In the rows, zero is written as 128.
Turns in one plane each, and the order they were made in; the first pair answered:
turn q_82:
[147  62 176 108 129 155 172 109 125  96 159 110 193 105 113 151  49 134
 103 161] |-> [ 79  82 180 121 114 165 162 119 124 124 215 124 184 117  77 110 128 158
  99  92]
[159 110 173 135 134 128 156 108 116 165 131 151 140 110 112  69 137 186
 103  72] |-> [183 124 168 145 145 120 157 111 107 169 115 153 112 110 130  73 143 176
 106  84]
[128 114 110 150 147 118 158 100 101 154 137 125 136 119  91 149 141 143
 164 110] |-> [137 118 108 154 152 113 159 101  99 157 127 125 126 120  97 150 145 140
 165 117]
turn q_76:
[ 91 127  88 143 121 111  91 139 193 103 136 106 113 152 160 163 122 124
 114 137] |-> [ 95 112  70 164 119 109 112 130 170 114 120 109 104 130 161 177 122 122
 140 131]
[140 178 204 100 163 161  92  90 134  88 146 108 111 126 133  84 150 118
 114 126] |-> [154 186 183 112 165 147  89  92 140  85 133 111  88 135 171 108 144 106
 118 143]
[172 108 198 119 142 137 121 141 146  67 121 108 105 152 116  82 103 119
 104 182] |-> [185 111 175 133 143 125 124 138 144  67 108 107  89 153 148 104  99 110
 113 193]
[113  72 156 122 130 169 186  95  80 156 121 139 176  60  28  99 132 149
 151  88] |-> [102 112 200  76 135 171 137 120 131 130 158 133 194 115  26  61 125 156
  92  99]
turn q_159:
[ 66 132 129 107 125 174 125 120 133 122 146 137 107 127 110 115 141 166
 127  66] |-> [ 85 122 140 110 134 181 144 117 116 126 129 137 105 107  93 105 136 165
 135  71]
[115 173 101 109 167 116 116 176 103 128 161 153 130 167 218 139 154 151
  98  85] |-> [175 123 140 102 191 144 175 153  38 135 101 149 149  90 154 122 122 146
 132 110]
[167 132 159  92 130 125 125 150 135 101 109 113 134 119 102 109 114 113
 107 151] |-> [139 131 138  92 115 119 106 149 166  91 130 111 150 139 121 129 107 115
  99 146]
[121 157 129 138 131 103  97 137 152  93 133 118 126 145 141 117 107 145
  85 144] |-> [158 146 154 136 151 117 123 129 117 102 105 116 115 112 113  95 105 144
 101 156]
turn q_887:
[108  92  91 172 116 126 162 109  95 134 131 130 101  95 144 148 147 135
 163 114] |-> [114  89 100 169 119 131 165 109  89 135 128 129 102  88 133 140 150 137
 164 114]
[109 115 107 148 114 110 129  99 140 125 131 145 123 139 154 183 130 157
 102 117] |-> [124 138 143 148 136 117 141 107 108 142 124 149  89 125 124 136 172 162
 102 105]
[143 129 133 120 154 130 118 129 131 119 109  97 121 165 170 150  92 142
 134 111] |-> [154 143 154 120 164 133 126 135 114 130 105 100 100 159 156 126 118 143
 133 106]
[ 76 174 141 128  97 152 127 114 158 129 203  96 146 148 104 111 153 140
  99  87] |-> [ 84 162 153 121 103 160 136 111 150 131 197  96 159 136  82 104 146 145
 102  90]
turn q_991:
[110 124 105 102 103 139 128 142 124 153  93  83 137 158  95 124 162 137
 112 170] |-> [103 120  88 111  97 134 128 139 123 156  92  83 132 155 107 138 162 133
 118 168]
[118 131  76 150 100 158 156 116 115 105  87 107 181 126  89 171  59 136
 143 153] |-> [144 140 105 135 117 162 160 122 107 101  76 104 174 121  79 152  54 134
 136 170]
[196 146 138  85 140 144 132 123 127  92 105 129  88 112 142 143 108 139
 104 152] |-> [130 136 142  66 115 159 109 127 160  86 160 132 139 136 114 131 118 163
  84 117]
[129  78  91 153 121 144 160 131  96 123 103 109 155 108 119 138 117 154
 151 132] |-> [151  86 123 137 136 150 157 138  93 121  97 103 157 106 102 112 112 158
 138 143]

Each pair is two turns apart.
[128  94  99 171  99 118 161  69 109 167 157 132 100 124 111 141 200 129
 155  60] |-> [154  71  71 174  95 104 164  61 124 145 131 126 117 123 152 194 137 112
 161  99]	q_82 q_159
[115 129 110 125  93 135 133 107 128 112  81 114 158 107 108 121 102 133
 146 139] |-> [ 97 177 115 122  95 123 101 126 151 115 109 116 127 146 127  98 142 138
 125 123]	q_76 q_159
[ 88 106 122 133 108 155 138 120 117 142 152 142 154 112  91 129 146 132
 132 106] |-> [ 99 119  84 158 107 132 132 121 122 141 139 143 120 127 147 166 145 114
 143 117]	q_991 q_159
[140 130 129 141 118 122 119 132 152 137 116 113 114 129 143 102 144 139
 135 129] |-> [123 111 128 136 109 132 125 127 153 135 122 112 143 119 124 106 133 144
 138 120]	q_887 q_991
[199 147 101 139 133  95 138 107  92 133  59 133 109 110 187 152  97  76
 128 155] |-> [155  88 116 102 106 125 141  95 113 113  86 126 209  99 124 154  51  99
 119 145]	q_82 q_76
[178 135 185  73 144 147  96 156 149 102 119 107 165 136 116  99  86 127
  91 168] |-> [115 130 135  88 106 135  72 153 188  98 163 115 182 168 148 137  92 133
  87 142]	q_76 q_991
[129  98  86 128  99 120  87 157 162 118 116 100 124 182 174 157  78  80
 123 155] |-> [166  75 169  99 130 159 132 150 102 130  89  99 142 123  69  86  85  96
 130 153]	q_887 q_887
[ 88 178 105 144 104 122  94 143 137 117 142 116  69 167 170 140 182 134
 113 107] |-> [102 109 172 101 114 172 142 124  92 115 123 107 150  97  51  96 145 154
 125 106]	q_159 q_991
[119 124  96 134 111 112 139 133 140 128 123 134 121 129 143 161 115 127
 127 133] |-> [123 138 126 135 127 122 147 137 114 142 122 139  97 117 114 118 153 133
 128 114]	q_887 q_76
[161  95 132 142 131 112 158  88  79 115  85 104 151  72 149 165  96 112
 157 177] |-> [131  97 106 169 120 111 164  85  65 137  97 116 129  69 152 168 142 115
 176 144]	q_887 q_76
[139 106 167  93 168 147 142 128 141 141 126 146 141 142  94 109 126 133
 164 153] |-> [104 127 141 115 153 138 131 132 147 156 154 156 115 160 112 109 175 136
 168 121]	q_991 q_159
[ 91 136  94 126 120 126  93 159 135 135 139 104 186 108 128 165 167 118
  94  98] |-> [106 157  87 139 129 115  91 164 128 143 133 105 150 114 152 166 185 111
  96 101]	q_76 q_82
[114 150  87 169 124  94 129 130 122 138 136 126  85 121 161 159 150 117
 153 107] |-> [104 113  92 168 115 110 154 115 105 143 130 125 120  92 121 160 141 126
 169  95]	q_76 q_159
[143 142 125 149 121 117 124 124 102 145 121 127  83 134 126 122 144 128
 136 120] |-> [155 115 130 141 122 125 137 116  95 138 104 124 109 116 114 131 110 125
 143 138]	q_82 q_76
[132 120 122 125 103 137 115 117 130 136 158 126 116 136 151 131 122 124
 110 134] |-> [155 114 140 123 114 143 129 114 112 139 139 124 114 120 137 123 114 122
 113 147]	q_159 q_82
[104  80 135 148 110 165 159 106  91 136 127 138 116  81  84 117 162 135
 158  95] |-> [121 136 166 145 131 154 133 127  98 139 134 139  68 113 101  82 195 130
 131 100]	q_76 q_82
[ 99 172 176  85 153 129 111 142 145 154 163 120 100 167 112  57 177 169
  79  71] |-> [142 124 209  56 166 152 138 129 127 136 127 107 154 129  72  57 107 169
  85 112]	q_76 q_887
[149 205 128 172 168  90  82 155 149 129 141 124  66 207 181 129 172 109
 113 125] |-> [ 51 102 134 150 119 146 112 123 138 134 191 128 202 157  57 121 158 156
 131  56]	q_887 q_991
[159  97  96 140 137 161 130 162 106 121  80  95 130 122 140 177  78 120
 124 136] |-> [141  83 124 122 133 178 136 162  97 125  93  97 159 108  90 149  87 137
 120 117]	q_76 q_76
[140 124 126  95 129 119  95 109 141 105 116 110 134 142 161 144  79 116
 117 138] |-> [145 152 117 115 137 110  98 114 124 122 114 117  85 145 179 136 118 111
 125 128]	q_76 q_159
[ 65 108  87 117 156 144 106 138 164 131 169 100 199 152 159 136 101 112
 109 107] |-> [152 123  83 141 191 125 131 135 127 136 100  98 134 127 206 155  83  83
 131 157]	q_76 q_991
[112 115 138 133 128 125 144 126 119 121 123 131 133 129 114 120 134 139
 138 128] |-> [101 121 132 127 122 121 132 130 135 112 131 129 138 146 127 128 127 138
 129 133]	q_76 q_887
[159 151 108 121 132  96  98 152 174 113 105 127 148 168 190 165  71 100
  98 181] |-> [118 172 174  89 136 121  84 169 175 123 156 129 166 179 113  83 125 133
  67 132]	q_159 q_991
[177 120 126 142 152 112 167 132 117 133 105 106 100 125 167 145 129 107
 142 133] |-> [122  86 109 128 116 121 153 126 157 120 139 105 166 137 152 164  99 121
 135 118]	q_159 q_82
[175 167 134 127 138 130 139 119  90 137  95 113 147  67 133  92 143 125
 176 127] |-> [ 94 156  85 129  94 126 103 120 147 128 153 115 194 108 153 128 140 138
 165  94]	q_159 q_82
[143 143 148 129 142 134 136 146 131 125 134 131 108 124 134 114 138 119
 119 140] |-> [123 117 150 117 132 143 138 142 136 120 147 129 147 117 112 120 125 127
 119 133]	q_887 q_82
[ 95 111 147  86 143 142 152 142 179 114 119  76 203 137  52 129 139 137
 138 107] |-> [150 164 159 119 184 124 169 154 135 141  83  84  99 126  78  96 199 122
 152 109]	q_887 q_159
[128 133 113 167 149 166 152 118 105 133 104 142 127 115 126 141 113 122
 152 145] |-> [124 157 115 171 156 156 141 128 108 137 114 145 101 133 136 126 140 120
 143 139]	q_159 q_159
[110 133 102 142 106 107 100 133 172 108 162 169  62 139 145 137 132 132
 141  92] |-> [168  92 139 130 132 130 149 118 123 107 109 160  82  77  95 124  93 129
 164 122]	q_159 q_82
[125  99 151 101 125 148 138 120 130 110 129 114 201 102  80 117  89 144
 122 123] |-> [173 168 148 141 160 121 143 136  93 140  99 125  83 106 130  95 163 125
 133 126]	q_887 q_159
[147 143 153 114 140 118 117 131 126 122 127 118 124 127 119  88 121 124
 119 144] |-> [152 133 143 114 138 118 118 126 130 115 120 114 135 126 131 106  98 122
 123 154]	q_76 q_887
[109 121 183 105 122 140 144 129  97 119 152 131 149 103  60  50 164 164
 112  90] |-> [124  61 139  99 102 136 153 107 124  86 125 121 208  91  93 130  66 150
 125 138]	q_82 q_887
[147 129 142 106 109 161  56 136 165  78 180 111 143 166 100  85 143 139
  78 136] |-> [228 122 154 124 146 157 103 128 108  89 108 110  95 116 105  88 132 116
 111 175]	q_76 q_159
[115 166 142 112 157 147  97 157 142 132 137 153 163 146 146  78 143 113
 110 117] |-> [149 164 110 144 162 129 116 147 120 138  99 157 124 127 186 114 142  92
 137 135]	q_991 q_991
[ 96 154 137  92  89 168 114 147 154 173 198 108 189 140  77  81 153 159
 131 110] |-> [137 214 121 106 108 132  88 164 172 169 183 108 115 182 154  90 169 135
 117 137]	q_76 q_82
[177 106 113 159 125 136 150 123 111 133  91 134  82 108 137 163 123 115
 142 137] |-> [122  90  88 147  93 136 124 123 158 116 131 135 133 138 144 188 102 125
 129 124]	q_159 q_82
[128 124 119 149 106 143 101 123 134  98 129 140 141 145 126 147 138 123
 128 163] |-> [143 127 118 158 113 141 107 124 121 103 119 143 124 138 132 150 141 119
 135 167]	q_82 q_991
[ 57 157 128 120  99  99  98 112 171  99 164 130 127 190 155 153 121 149
  90 141] |-> [ 47 146 171 118 108 127 129 108 120 126 165 136 126 151  76  96 171 169
 103 104]	q_159 q_991
[126 113  81 169 106 126 129 119 107 143 101 131 114 132 184 152 137 114
 163 143] |-> [ 90 112  77 171  92 131 123 119 112 150 126 133 127 138 165 142 160 126
 161 113]	q_76 q_159
[104 125 124 116  97 130 126 127 137 125 163 125 176 134 126 149 115 135
 119 120] |-> [114 161 125 138 110 119 131 138 115 147 160 132 117 135 136 127 170 134
 127 104]	q_159 q_991
[109 103 172 115 149 148 168 118  93 129 115 137 156  76  47 112 155 157
 128 109] |-> [ 51 134 113 112 113 118 100 133 184 102 170 136 169 160 131 162 137 155
  94 107]	q_159 q_76
[173 161 166  99 175 131 138 130 103 110 123 114  95 122 142  94 125 120
 101 190] |-> [ 92 162 120 101 132 119  96 134 162 102 185 117 129 172 169 127 132 133
  84 154]	q_991 q_76
[179 192 188 109 158 153 108 144 167 124  96 144  57 136 177 126  67  95
 103 166] |-> [122 174 224  75 139 182  98 145 183 120 147 142 121 141 104  84  79 128
  81 125]	q_76 q_991
[114 115 144 115 148 155 145 116 135 136 174 109 168 154  82  99 133 152
  87 100] |-> [107 139  96 164 147 129 150 115 120 160 166 121 105 157 132 124 182 137
 110  85]	q_82 q_991
[122 123 174 127 130 132 128 118  87 136 139 130 137 120  82  81 154 120
 135  93] |-> [ 84 119 145 136 106 126 110 117 111 135 165 135 149 136 100 104 160 122
 136  74]	q_991 q_76
[ 91 109 152 111 120 134 121 108 156 104 157 137 173 140  98 151 120 144
 123 133] |-> [118 167 163 128 143 114 108 123 146 118 152 143  94 163 133 127 169 133
 113 137]	q_159 q_76
[143 128 160 102 129 141 113 131 124 120 131 121 140 136 113 109 115 125
 115 128] |-> [152 132 154 104 132 135 113 133 128 115 124 119 133 141 131 119 105 118
 115 136]	q_76 q_159
[125 112 111 107 112 130 127 122 134 107 106 123 141 125 134 146  89 134
 130 138] |-> [137 160 136 106 131 122 111 138 132 116 110 126  95 145 139 106 133 133
 112 131]	q_887 q_991
[149 179 107 134 131 116 149 120 115 125  93 101  88  99 162 128 143 101
 165 166] |-> [139 129 118 109 116 135 162 107 121 109  92  93 156  78 123 136  93 112
 167 172]	q_82 q_76
[ 85  67 102 123  98 158 139 115 136 113 148 140 198 105  87 151  90 140
 148 102] |-> [127  63 120 130 118 160 167 111  98 124 113 137 176  74  78 141  88 133
 163 116]	q_991 q_76
[173 121 145 127 150 122 136 139 132 112  92 107 110 122 140 132 103 121
 115 177] |-> [120 104 164 104 132 142 121 141 150 110 136 106 161 131  91 103 114 147
 100 143]	q_76 q_991
[ 93 117 129  88 112 168 127 138 130 120 162  82 180 127 104 122 140 141
 126 118] |-> [ 89 147  89 114 109 140 107 143 147 123 167  86 139 153 165 148 158 126
 126 121]	q_887 q_76
[141 125 159 130 141 145 149 136  94 128  98 126 103 109 108  97 117 123
 135 122] |-> [ 75 110 119 129 104 143 123 135 143 116 145 127 147 141 124 129 104 133
 123  95]	q_991 q_887
[130 158 154 154 136 112  75 120 179 117 106 137 164 164 139 102 128 110
  61 177] |-> [155 166 147 168 148 104  84 116 162 127  85 135 132 156 156 105 140  99
  73 186]	q_887 q_76
[156 147 142  98 172  96 122 123  93 109  59 115 126  90 103 139 108 104
 115 146] |-> [127 137 151  73 157 107 105 128 121  96  85 112 170 108  86 136  91 116
  97 141]	q_82 q_76
[123 114 144 129 120 128 133 114 117 136 132 129 144  99  95 110 124 129
 130 107] |-> [137 115 132 141 124 122 143 112 109 140 115 131 124  91 112 123 121 121
 143 117]	q_991 q_991
[102  92 124 170  90 133 134 137 103 155  91 144 160  89  73  92 109 162
 141 107] |-> [ 80 116  73 197  76 105 109 141 133 153 108 150 129 130 142 129 124 150
 136 104]	q_887 q_82
[149 155 183 131 123 145 129 141 134  93 106 125 111 132 131 104 168 110
  92 133] |-> [120 141 120 169  97 127 136 129 134 104 109 128 102 133 170 155 174 104
 118 119]	q_991 q_991
[161 137  94 124 145  92 113 139  87 132  92 128  66 140 204 161 120  94
 178 164] |-> [ 49 126 116  80 103 120  67 149 148 119 193 130 158 182 136 122 136 137
 131 100]	q_991 q_991
[ 69 127 149 103 114 123 151 153 106 157 167 110 152 131 107  90 158 133
  89  96] |-> [ 85 143  87 140 110  91 147 150 116 157 147 113 107 147 189 149 152 108
 108 116]	q_76 q_991
[149 152 167 128 155 130 149 131  92 152 110 123  98 105  98  90 181 135
 129 127] |-> [170 115 169 104 153 139 156 121 107 127  91 110 150  95  97 116 104 130
 127 168]	q_82 q_82
[118 149  91 151 129 101  92 140 164 115 131 132 104 163 192 170 122 133
 127 128] |-> [177 143 119 153 162 110 126 135 118 121  81 128  78 123 172 152 113 125
 144 154]	q_991 q_76
[ 71 108 113 132  77 118  97 109 132 133 179 164 206 147 127 119 123  88
 126 103] |-> [132 164 104 168 110  88 106 118 100 151 135 170  98 152 189 117 164  60
 139 124]	q_82 q_82
[ 89 133 107 131  83  88  95 109 136 136 157 125  99 135 139 125 176 120
 158 107] |-> [142  86 111 120  96  95 128  91 115 120 105 115 131  93 130 154 103 106
 177 158]	q_991 q_159
[ 44 122  97 117  92 145 119 103 172 135 173 142 161 162 144 160 114 150
 131  99] |-> [170 148 128 145 156 136 176 102  84 161  76 143  58 105 155 136 132 119
 166 147]	q_991 q_887
[167 147 161 114 151 114 124 143 144 117 101 127 122 145 151 128 111 114
  96 166] |-> [168 141 161 112 148 114 124 143 146 116 100 128 128 145 152 132 105 115
  96 168]	q_887 q_887
[169 134 151 120 191 119 129 105 156 145  29 129 149  95 185 164  91 132
 126 116] |-> [123 163 187  86 181 131  90 126 194 138  89 130 173 138 154 109 123 157
  82  84]	q_991 q_159
[165 195 140 154 179 126 152 139 122 146 111 124  77 123 109  93 144 143
 110 152] |-> [153 139 144 115 158 146 150 123 149 115 116 112 172 115  77 118  63 152
 105 174]	q_82 q_82
[103 143 135 149 145 150 163 106  73 166 110 162  75  96 104 126 205 114
 191  98] |-> [ 71 139 135 141 131 154 152 110  91 165 137 161  99 106  91 119 212 126
 182  76]	q_76 q_991
[124  98 152 138 142 121 106  95 136 115 138 154 112 133 110 103 140 127
 147 125] |-> [113  94 134 139 135 114  99  94 150 111 146 155 120 141 125 119 135 126
 147 126]	q_159 q_887
[ 88 146 100 153 101 135 129 140 126 167 139 151  65 155 147 138 221 129
 159  90] |-> [110  68 120 140 104 165 180 112  87 162 103 145 132  84  82 146 163 135
 190 105]	q_76 q_159
[152 130 150 128 143 173 136 148 141 122  89  96 152 141 173 155 123 119
 126 142] |-> [124 106 147 127 127 186 143 141 141 124 102  95 182 128 146 153 122 131
 131 123]	q_76 q_82
[125 103 137 123  89 134 106 143 124 118 127 101 149 104  89 131 106 110
 128  85] |-> [135 144 154 118 105 126  88 158 131 118 135 103 114 126 104 106 132 111
 110  85]	q_76 q_159
[121 162 112 162 120  68 121 141 127 123 128 160  96 150 149 122 160 137
  96 114] |-> [151 159 155 123 135  82 118 146 139 101 118 148 128 150 128 100 114 141
  71 149]	q_82 q_991
[146 132 143 116 140 133 115 137 143 116 117 113 137 140 143 131  93 125
 114 161] |-> [122 122 107 136 123 126 115 131 150 122 127 118 136 143 161 155  99 123
 125 149]	q_991 q_991
[155 128 150 130 140 129 134 134 115 106  86 141 112 110 134 117  98 118
 123 154] |-> [123 115 110 142 118 118 127 129 140 101  97 141 128 124 159 153  90 114
 129 146]	q_159 q_76
[106 112  87  80  90 185 168  92 122 119 148 132 143  87 104 161 125 190
 126 139] |-> [124 159  79 111 109 165 168 102  96 144 138 139  63  93 137 147 184 180
 134 130]	q_82 q_82
[141 126 159 124 141 116 162 118  89 133 101 160 102  94  96  96 131 130
 152 158] |-> [116 153 103 147 123  83 130 125 131 129 117 163  75 140 173 142 140 120
 146 158]	q_887 q_887
[127 111  82 169 104 146 169  96 109 145  91 159 113 129 116 159 156  88
 191 110] |-> [125 118  64 167  97 137 153 100 133 135  97 158 117 148 146 177 141  84
 182 119]	q_159 q_82
[155 143 163 120 152 128 165 126 126 108 116 107 121 114 104 109 108 142
 145 165] |-> [136 125 115 137 131 115 161 117 146 103 120 110 133 124 141 160  86 135
 157 167]	q_887 q_76
[141 124 136 145 130 139 163 109 107 134 113 125 112  99 105 128 147 120
 141 141] |-> [131 138 153 134 131 141 152 115 113 134 127 127 112 111  93 105 164 128
 128 131]	q_991 q_82
